One turn or mirror swaps these rows in pairs. Which row does each one swap with?
K348: [-1.13 -2.47 -3.10  0.27  1.81 -0.67  0.58  1.30  0.86 -1.36  0.21  3.36
 -0.17 -1.96 -0.77 -0.35]
K714: [-0.94 -2.06  1.49 -0.78 -1.40 -0.55 -1.78  0.42  0.55  0.48  0.10  3.53
  0.58 -1.57 -0.61  0.83]
K980: [-0.91 -1.98  0.83 -0.56  3.26 -1.04 -0.25 -0.05  0.75 -0.30 -1.57  1.58
 -0.25  1.19 -0.84  0.20]
K457: [-1.57 -1.91 -2.76 -0.13 -0.43 -1.68 -0.20 -1.52  0.69 -1.64  0.80  0.13
  0.91  0.07 -0.86 -1.64]
K726: [-1.62  0.63  0.41  0.67  0.20 -0.11  0.25 -0.11 -1.89 -1.50 -2.47  3.22
 -1.80 -0.65  0.87  0.81]
K368: [-2.14  0.13  1.25  0.47  1.03 -1.87  2.27 -2.57  0.48 -0.50  0.55  2.22
 -0.29 -1.62 -1.62 -0.75]
K105: [-0.45 -2.16  0.25 -0.40 -0.60 -0.09 -1.81 -0.79  1.87  0.36 -1.01  0.46
 -0.77  0.04 -1.04  0.54]
K245: [-1.63  0.90 -1.18  1.91  0.16 -0.86  1.20  2.49  0.15 -1.20 -2.13  2.00
 -2.74 -0.30 -2.11 -0.24]
K651: [-1.91 -0.14 -0.91 -0.19  0.22 -0.83  0.92  1.71 -1.17 -0.44 -3.03 -0.40
 -1.22  0.83  0.42 -0.90]
K579: [-0.71 -0.09 -0.06  1.79 -2.97 -0.91  1.41 -1.80 -1.27 -0.12  0.33  1.37
  0.07  0.89 -0.49  0.16]
K127: [-1.42 -2.68 -2.03 -1.14  0.79 -0.33  1.09  3.35  1.10  0.33 -1.63  2.55
 -0.30  0.67 -1.15 -0.17]
K122: [-1.10  1.11  3.07 -0.44 -0.87 -0.73  0.93  0.99  0.04 -1.14  0.95  0.44
  0.23  1.23 -0.89  0.11]
K618: [-0.43 -0.16 -1.07  1.31  0.70 -1.50  3.15  2.23  1.32 -1.65  1.17  0.10
 -1.85 -0.92 -1.59  0.33]
K706: [-0.84 -2.72  0.86 -0.92 -0.88 -1.09  0.93  1.91  1.16 -1.46 -1.42  4.18
 -0.33  1.66 -0.89  0.49]
K321: [-1.43 -1.48 -4.25 -0.20 -0.71 -1.20  1.71  2.08 -0.13 -0.85  0.36  3.24
 -0.25 -1.44 -0.78  0.26]
K211: [-1.70 -0.75  2.25 -0.51  0.70  0.20  1.50  0.43  1.04 -0.67  1.67  1.80
 -1.62 -2.85 -0.34  0.12]
K569: [-0.98 -0.72  0.66 -0.15 -0.41 -1.57  3.67  0.57  0.73 -2.81  2.08  2.51
 -0.72 -0.04 -2.60 -0.13]
K503: [-2.66 -0.18  0.10 -1.87 -0.04 -1.06  2.50 -1.12  1.19 -0.37  0.40 -0.42
  0.67 -2.37 -0.84 -0.24]
K378: [-0.52 -0.41  0.55 -1.13  0.34 -1.51  1.90  1.27  0.44 -0.18  2.36  0.41
  1.46 -1.67 -1.52  2.06]
K207: [-1.22 -1.31 -1.78 -0.02 -0.61 -0.52  1.36 -2.97 -0.69 -2.86  0.52  2.39
 -0.56 -0.13 -1.33 -1.05]
K732: [-1.35  1.08  2.07  0.07 -0.56 -0.97  1.30 -0.29 -0.26 -0.34 -1.10  2.92
 -0.84  2.53 -1.57  0.97]
K762: [-0.46 -1.10 -2.47  0.05  0.62 -0.74  0.16  1.37 -0.15  0.90 -3.02  1.04
 -0.08  1.49 -0.80  0.65]
K64: [-1.43 -1.81 -4.43  0.44  0.04 -0.51  1.17  0.68  0.41 -0.59  0.42  3.01
 -0.68 -1.84 -0.45 -0.04]
K436: [-1.07 -1.34 -0.30 -2.20 -0.50 -0.96  0.85 -0.21 -1.11 -2.52  2.58  3.43
  0.13 -0.35  0.39  0.59]
K560: [-1.68  2.11  1.25 -0.43  1.71 -0.46 -0.19  2.73  0.07 -0.92  0.19  2.81
 -0.11  0.19 -1.25  0.00]
K440: [-0.28 -2.78 -0.24 -2.02  0.45 -0.57  1.65 -1.48 -0.84 -0.57  0.85  2.39
  0.51  1.58  0.43  0.10]
K191: [-1.05 -1.53  0.30 -0.51  0.16 -1.20  0.54 -0.65  2.62  2.29  0.30  3.55
 -0.09  0.44 -0.93 -0.21]
K810: [-1.37  1.22 -2.34 -0.44 -1.48 -1.46  0.09 -0.23 -1.25 -0.08  2.14  3.30
  0.85 -0.30 -1.77 -0.17]
K483: [-2.24 -0.76  0.58 -1.69 -1.38 -0.63 -0.14 -0.02 -2.14 -1.67 -0.42  2.17
  0.17 -0.48  0.56 -2.47]
K768: [-1.27  0.55 -2.05 -0.18  0.62 -0.69  1.77  2.08 -0.68 -2.24  1.30 -0.92
 -0.26 -1.95 -0.89  0.15]
K472: [-1.57  0.83  1.24 -0.95 -3.44 -0.72  0.09  1.17 -0.04 -1.21 -2.08  2.33
  0.55 -0.42 -0.86  0.49]
K71: [-0.90 -0.97 -3.33  0.14 -1.49 -0.56  1.11  1.12 -1.09 -0.39  1.70 -0.74
  0.13 -0.02 -0.82 -0.03]
K106: [-1.40 -0.54  1.12 -0.54 -2.00 -0.29  1.24  0.86 -0.69 -0.27 -2.94 -0.58
 -0.23 -1.30 -1.07  0.74]
K951: [ 0.80 -1.14 -1.82 -0.22  1.54 -0.65  2.16 -0.45 -0.73  0.08  1.12  3.67
 -0.03 -0.10 -0.15  2.23]
K389: [-0.49  1.08 -0.06  1.54  0.16 -1.27  1.77  2.54  0.98  0.37 -1.63  1.93
 -0.93 -1.56 -2.84  0.75]
K644: [-1.72  1.67 -0.69  1.19 -0.40 -0.71  0.93  2.60  0.59 -0.05 -2.32  1.63
 -2.05 -1.43 -1.98 -0.30]

K651 is swapped with K71
K191 is swapped with K211
K483 is swapped with K579
K980 is swapped with K378
K105 is swapped with K503
K245 is swapped with K321
K618 is swapped with K127

